In the rows, zero is written as 128.
Each named move below is a turn or a mirror, shown by a few rows before and after it. Which moves, in which order, take the first row of each later pair to the second? The first pair is answered.
K390 (before => after):
[168 162  92 105 134 156 117 107 107 121] => [166 164  92 102 129 155 115 109 109 121]
[153 102 111 153 163 101 111 135 153 126] => [147  97 108 152 143 109  96 142 150 125]
[103 134 156 127  74 152 122 120 122 138] => [114 153 173 132 121 131 162  95 130 144]
[115 116 115 111 132 103 139 162 119 136] => [116 120 119 110 139 103 142 162 120 139]
K50 (before => after):
[144  90 121 154 154 139 104 132 162 124] => [127 147 164 131 145 155 156  95 129 120]
[151 150 141 126 126 141 121 116 123 108] => [119 139 136 122 103 109 143 144 111 120]
[120 111 145 145 135 124 112 132 148 117] => [123 135 163 142 133 134 126 118 139 114]
K659 (before => after):
[120 133 127 105 122 118 110 130 115 125] => [120 136 127 102 131 106 116 133 113 128]
[139 143 119 131 121 139 125 157 126 129] => [136 140 120 136 127 122 133 158 125 132]
[129 122 162 151 129 147 133 107 130 134] => [129 119 161 155 141 132 139 109 135 139]
K376 (before => after):
[113 115 105 113  85 158  90 137 110 115] => [118 116 157 151 112 164 108  91 150 127]
[117 140 114 100 120 115 145 147 102 133] => [157 143 122 119 147 156 114 119 128 121]
[133 122  96 110 106 149  84 140 138 106] => [115 120 157 149 123 134 125 101 179 126]
[142 134 125 120 120 139 108 133 119 123] => [129 135 158 136 127 125 132 121 137 131]
Now pairs of rows:
(two moves a pair)
[ 99 136 148 128  81 123 139 125 123 125] => [123 139 124 120  84 141 111 133 112 112]
K376, K50
[152 187 165 125 117 171 136  91 139 136] => [110 171 169 124  69 152 148 114 132 144]
K390, K376
[ 88  99 145 139  54 122 116 120 134 141] => [129 131 141 127  64 171  92  92 118 122]
K376, K50
[150 123 158 147 156 134 150  91 140 134] => [105 126 136 111 105 110 171 137  98 136]
K659, K376
[150 118  99 120 119 157  91 136 100 109] => [139 147 162 130 132 158 138  88 112 119]
K50, K376
[ 60  81 187 196 146 115 137  92 163 174] => [ 47  78  87 123  99  93 106 183  78 163]
K50, K376
[116 144 123 134 106 134 161 123 105 127] => [148 153 119 135 125 150 141 111 107 117]
K376, K390
[ 94 136 181 145 103 133 157 102 141 134] => [ 85 118 171 149 102 110 159 116 150 140]
K390, K659
[163 150 140 142 167  95 137 135 135 149] => [153 141 132 141 162  85 140 144 133 153]
K50, K50
[140 128 158 122 139  84 157 133 144 131] => [155 152 172 109 117 143 136 107 130 115]
K659, K390
[142 127 116 126 192  48 160 152 152 133] => [109 158 207 142  91 142 153  84 152 125]
K659, K376
[ 97 127 156 149 161  72 181 123 137 154] => [147 146 165 156 191 118 153  87 152 141]
K50, K50
[119 133  88 104 175 130 152 138 139 112] => [107 137 110 111 175 124 169 125 145 117]
K376, K50
[141 104 125 151 162 127 105 123 150 128] => [ 98 104 145 145 125 104 138 129 142 138]
K659, K376
[147 114 136 171 170 126 119 101 171 129] => [129  83 116 170 145 117  98 127 169 130]
K390, K659
[116 102 116 138 115 135 104 140 133 130] => [135 140 141 136 141 156 123 103 127 121]
K50, K390
[124 124 138 118 128 140 146 126 101 123] => [140 102 130 142 144 138 114 130 125 123]
K50, K376
[ 71 131 113 119 101  57 162 117 106 130] => [116 135 160 166 148 102 143  56 166 128]
K376, K376
[131 171 165 143  98 182 113  93 120  98] => [ 87 174 160 119  84 126 164 126  90 112]
K390, K376
[157 120 104 140 139 158  82 140 114 107] => [104 108 164 175 143 111 143 127 149 135]
K376, K50
[152 168 132 108 146 166 123 111  97 101] => [119 166 121  92 123 135 148 134  77 109]
K376, K376
[130 173 154 147 134 172 126 103 136 133] => [ 84 151 147 140 111 109 160 147 122 153]
K50, K390
[120  95 147 146 131  96 138 123 172 137] => [132  95 142 144 100 143  94 118 166 126]
K50, K390
[120 132 145 123  84 161 107 124 116 118] => [102 130 150 128  77 149 123 131 118 121]
K376, K376
[ 94  94 124 129  62 118 107 160 118 128] => [156  91 109 142 114 149  66 138 150 112]
K659, K376
[111 119 121 125 102 127 115 150 111 135] => [115 142 154 132 109 145 133 118 117 134]
K376, K50
[123 169 139  88 114 139 151 117 102 126] => [126 171 155 100 123 142 158 103 117 130]
K376, K376
[159 140 157 148 131 151 115 100 154 126] => [147 146 113 104  92 146 109 151  99 127]
K50, K376
[124 102 105 142 117 124  74 153 120 146] => [130 109 152 168 147 120  98 108 158 153]
K376, K390
[ 78 101 120 132  94  82 148 162 128 144] => [131 173 178 119 125 151 163  82 119 120]
K50, K50
[117 126 126 125  66 150 119 133 118 133] => [145 145 161 141 132 147 151  85 146 135]
K376, K390
[123 143 158 131 123 152 128 102 125 121] => [ 99 136 141 118 124 111 149 132 110 134]
K376, K659
[106 145 139 112  82 136 154 152  98 118] => [151 131 129 133 182 104 156 136 144 128]
K50, K390
[139 121 115 120 136 128 115 137 123 132] => [122 129 125 115 125 123 129 137 112 132]
K50, K50
[112 135 120 111 123 111 143 139 114 129] => [138 143 132 123 126 153 114 112 127 116]
K659, K376
[ 89 125 134 144  89  98 122 143  99 107] => [119 157 146 131  95 139 115 114  87  89]
K376, K50
[116 109 149 103 120 121 153 127 127 139] => [137  90 137 120 149 117 132 133 149 138]
K50, K390
[127 174 150 119 129 138 173  88 145 156] => [161 177 118 116 132 174 130  94 139 139]
K376, K376
[166 104 119 160 163 130 116 106 167 126] => [108  84 135 162 116  95 149 130 158 145]
K390, K376
[149 116 104 164 191 120 119 146 148 123] => [117 164 119 114 156 116 173 147  85 127]
K50, K376
[119 177 137  86  98 151 149 122  74 116] => [163 110 133 161 152 166  82 108 168 118]
K50, K376
[114 113  76  95  98 134  91 165  92 124] => [151 171 115  86 132 170 115 103  83 112]
K390, K659
[136 122 135 145 149 128 123 117 153 137] => [102 107 132 144 115 117 127 137 145 143]
K390, K376
[ 88 157 180 138  64 152 161  92 114 133] => [114  68 114 186 132  85 117 142 178 145]
K659, K50
[157 105 103 136 156 115 126 134 137 136] => [137 142 129 108 141 116 167 127 104 135]
K50, K376
[ 87 136 114 122  69 143 122 102 115 112] => [ 82 135 136 137  81 142 133  89 130 115]
K376, K376
[ 96 108 155 151  54 108 128 168 154 153] => [153 137  76  98  93 115 110 200  99 124]
K390, K376
[154 135 109 115 121 139 110 131 123 118] => [135 128 106 109 109 122 124 144 117 125]
K50, K50
[145 116 133 165 117 139 104  93 152 122] => [ 99 121 121 141  99  89 154 131 121 138]
K390, K376
[165 134 118 114 156 125 115 128 107 125] => [140 120 107 110 143  98 120 153 106 133]
K50, K50
[139 149  71  94 170  94 141 163  99 118] => [148 171  85  88 174 110 153 137  90 110]
K50, K50
[106 134 109 106 139 104 149 150 121 123] => [138 159 121 106 154 140 141 118 120 112]
K50, K50
[141 112  94 136 142 115  96 170 177 124] => [106 176 152  99 121 110 180 140 133 126]
K50, K376
[ 93 165 145 121 119 100 163 117 114 136] => [133 157  94 108 165  85 136 141 112 128]
K376, K659
[152 148 136  88 118 180 124 129 110 116] => [118 132 162 111  88 176 131 125 129 124]
K376, K390
[166 137  92 149 128 159  71 105 141 118] => [149 180 128 134 172 115 162  77 129 131]
K659, K50
[102 132 164 142 140 108 153 156 122 154] => [ 97 122 155 141  99 132 123 171 118 144]
K390, K659
[150 143 118 118 140 119 145 124 109 109] => [137 125 115 127 105 136 113 134 110 106]
K376, K390
[ 84 118 159 137 110 104 138 121 145 147] => [134 121 157 151 134 149  93  98 162 129]
K376, K376
[115  92 114 149 125  62 135 161 153 128] => [140  90 135 176 147  84 120 127 181 125]
K376, K376
[ 62 104 101 148  96  68 141 174 142 151] => [108 203 173 129 122 152 174  76 117 128]
K50, K50
[156 138 105 113 143 142 111 125 103 121] => [128 118  97 112 130 113 119 148 102 129]
K50, K50
[113 165 159 102 123 149 160  96 105 124] => [114 151 129  92 147 100 176 127 103 131]
K376, K659
[144 159 146 118 149  77 185 110 126 138] => [109 110 104 123  89  65 136 171 130 142]
K390, K659
[137 105 100 138 114 146 103 119 148 123] => [115 122 112 122 133  99 161 127 133 134]
K390, K376
[139 117 123 120 169 128 129 142 142 110] => [114 102 119 124 121 131 115 160 140 115]
K376, K390
[ 87 158 145 116 111 101 165 132 100 136] => [139 168 126 111 109 171 101 116 101 111]
K659, K376
[113 110 152 171 149 109 147 126 138 141] => [ 96 120 150 148  89 140 134 134 103 134]
K659, K376
[131  98  94 111 111 123 123 133 133 132] => [116  94 118 126 114 108 147 122 140 140]
K376, K376
[151 134  81 118 147  91 129 156 125 126] => [126 130 117 133 146  73 162 142 140 141]
K376, K376
[151 133  95 127 174 127 104 128 136 129] => [133 148 137 131 117 176 101 101 129 127]
K376, K659
[116 131  81  78  71 108 125 166  64 131] => [201 151  98 105 203 112 138 106 115 126]
K50, K390
[104 130 170 138 137 112 168 119 116 127] => [129 110 131 138 100 162  92 136 107 106]
K390, K376
[125 153 106  69 107 175 113 155  62 120] => [150 127 175 155 166 195 104  84 161 126]
K50, K376
[ 89 110 153 147  85 145 125 121 154 135] => [105 135 170 142 107 156 142  94 153 130]
K390, K659
[142 142 157 138 165 144 135 116 155 116] => [152 144 114 110 152 151 108 145 127 109]
K376, K376
[151 150 131 124 165 114 151 122 120 119] => [126 159 156 124 133 124 164 114 116 124]
K659, K376
[102 112 141 162 101 131 121 112 149 149] => [122 141 132 138 156 100 166 106 136 151]
K376, K390
[148 161 156 146 176 139 147  94 128 118] => [ 81 112 125 134  91 105 138 167 104 132]
K50, K390
[ 72 120 173 138 156 106 164 101 166 161] => [ 87  96 108 124  87 166  64 147 138 139]
K390, K376
[137 112 134 152  88 179  85 120 149 126] => [ 91 103 132 142  61 140 113 147 132 142]
K50, K50
[128 108  92 131 136 159  83 187  78 140] => [155 165 140 122 179 183 122 123  70 130]
K50, K390
[108 152 156 115 148 118 151 115 109 128] => [117 134 148 132 117 168  95 116 120 118]
K390, K376
[150 176 142 101 130 158 139 103  90 114] => [117 154 142 107  77 164 119 126  89 118]
K376, K390
[ 84 101  91 130  99 125 111 149 118 119] => [ 98 150 152 135 116 164 140  88 122 110]
K376, K50
[119 103 108 129  77 133 113 170 116 108] => [158 122 161 167 150 147 132 102 163 106]
K376, K390
[167 144 106 112 128 133 113 124 104 112] => [165 140 122 134 160  98 142 113 129 124]
K659, K376
[111 122 138 108 107 129 146 141 118 134] => [125 121 164 126 122 145 146 118 141 132]
K376, K376
[116 136 155 145 129 118 152 108 148 138] => [151 130  99 120 127 139 102 141 125 122]
K376, K50
[121 139  71  89 170 120 107 153 106 121] => [105 162  85  79 164 118 133 147  87 117]
K50, K50
[119 109 110 139 124 116 133 128 163 137] => [111 139 133 127 118 124 159 111 146 132]
K50, K50
[139 121 121 122 171 134 133 106 153 127] => [ 97 115 117 108  97 142 118 137 127 129]
K50, K390
[161 113 118 127 151 124 136 109 126 130] => [131  99 146 148 124 122 140 105 142 142]
K390, K376
[114 124 124 137 137 103 134 121 145 137] => [127 131 103 124 145 107 127 129 126 132]
K376, K390
[140 133 146 160 148 141 161 107 149 134] => [112 111 135 156  88 146 134 137 142 128]
K390, K376
[ 90 137 150 130 122  83 171 151 118 156] => [136 157 151 127  85 180 104 117 104 127]
K659, K376
[138 144 153 138 141 174  96 118 142 126] => [110 123 116 114 155  92 135 170 123 144]
K659, K376
[148 136 145 152 148 127 130 105 150 145] => [110 139 150 137 112 111 154 123 126 152]
K659, K50
[125 105  79 128 137 104  94 160 131 152] => [103 156 155 128 143 110 168 104 124 161]
K50, K376
[ 86 131 158 121  57 119 138 120  87 149] => [150 118 152 152 189  81 149  93 149 156]
K50, K390
[127 146 118 116 108 155 136 126 116 114] => [122 137 135 133 143 122 163 115 147 127]
K376, K659
[117 140 155 138 108 114 160 126 123 136] => [108 128 151 138  98 113 149 133 123 132]
K390, K659
[128 144 139 121  82 184  93 116 117 124] => [145 163 161 121 167 134 158  90 133 136]
K390, K659
[153  88 115 140 139 164  93 133 150 140] => [120  87  94 113 113 130 112 167 117 146]
K376, K376
[164 150 129 119 148 156 121 109 119 111] => [121 139 167 142 126 130 159 100 139 132]
K390, K376
[132 115 165 148 162 133 130  76 161 148] => [170 116  97 111 151 157  75 108 120 125]
K376, K376
[122  88 104 139 111 132  93 157 146 117] => [ 92 139 146 111  86 129 155 136 106 122]
K50, K50
[168 159 147 125 160 168 122  85 123 109] => [118 146 121 101 161  83 177 142 100 132]
K659, K376
[151 129 125 130 132 141 110 123 133 121] => [141 139 137 124 144 116 144 118 125 128]
K659, K50
[161 150 126 126 125 158 107 123 124 136] => [118 112 131 144 120 107 134 150 149 158]
K376, K50
[144 168 135 105 146 141 143 114 112 120] => [114 120 108 117 129  91 136 161 125 135]
K376, K50
[ 98 104 122 113 136 129 131 107 105 161] => [115 115 132 117 148 149 125  91 109 153]
K50, K50
[142 138 153 139 168 144 143  92 149 121] => [140 129  83 100 131 137 112 151 102 106]
K50, K376
[103 144 140 105  99 123 164  97 125 107] => [116 114 114 130 141  82 158 118 156 116]
K50, K390
[149  81  72 130 105 140  57 158 131 108] => [143  65 121 177 167 100 105 126 185 133]
K659, K376
[114 157 135  98 142  87 179 144  90 141] => [153 102 116 157 183  98 108 137 163 141]
K50, K376
[138 168 134  87 111 158 114 112  77 117] => [144 115  96 119 184  72 124 151 128 138]
K659, K50
[147 127 187 184 136 163  98 116 170 128] => [151  98 128 174 132 143  60 160 169 128]
K376, K50
[131 145 148 139 145 112 131 115 151 123] => [124 149 122 106 104 125 119 141 112 116]
K376, K659
[138 125 134 148 128 151 112 120 145 124] => [126 142 150 145 143 126 148 111 138 131]
K659, K50
[168 119 126 142 118 176  75 131 130 117] => [143  82 106 155 140 111  97 168 147 136]
K659, K390
[121 112 104 149 116 115 109 156 135 152] => [142 124 122 164 154 120 119 130 154 152]
K376, K390
[107 151 187 145 112 141 139  81 142 137] => [ 88 101 151 162 121  84 132 130 164 152]
K659, K50
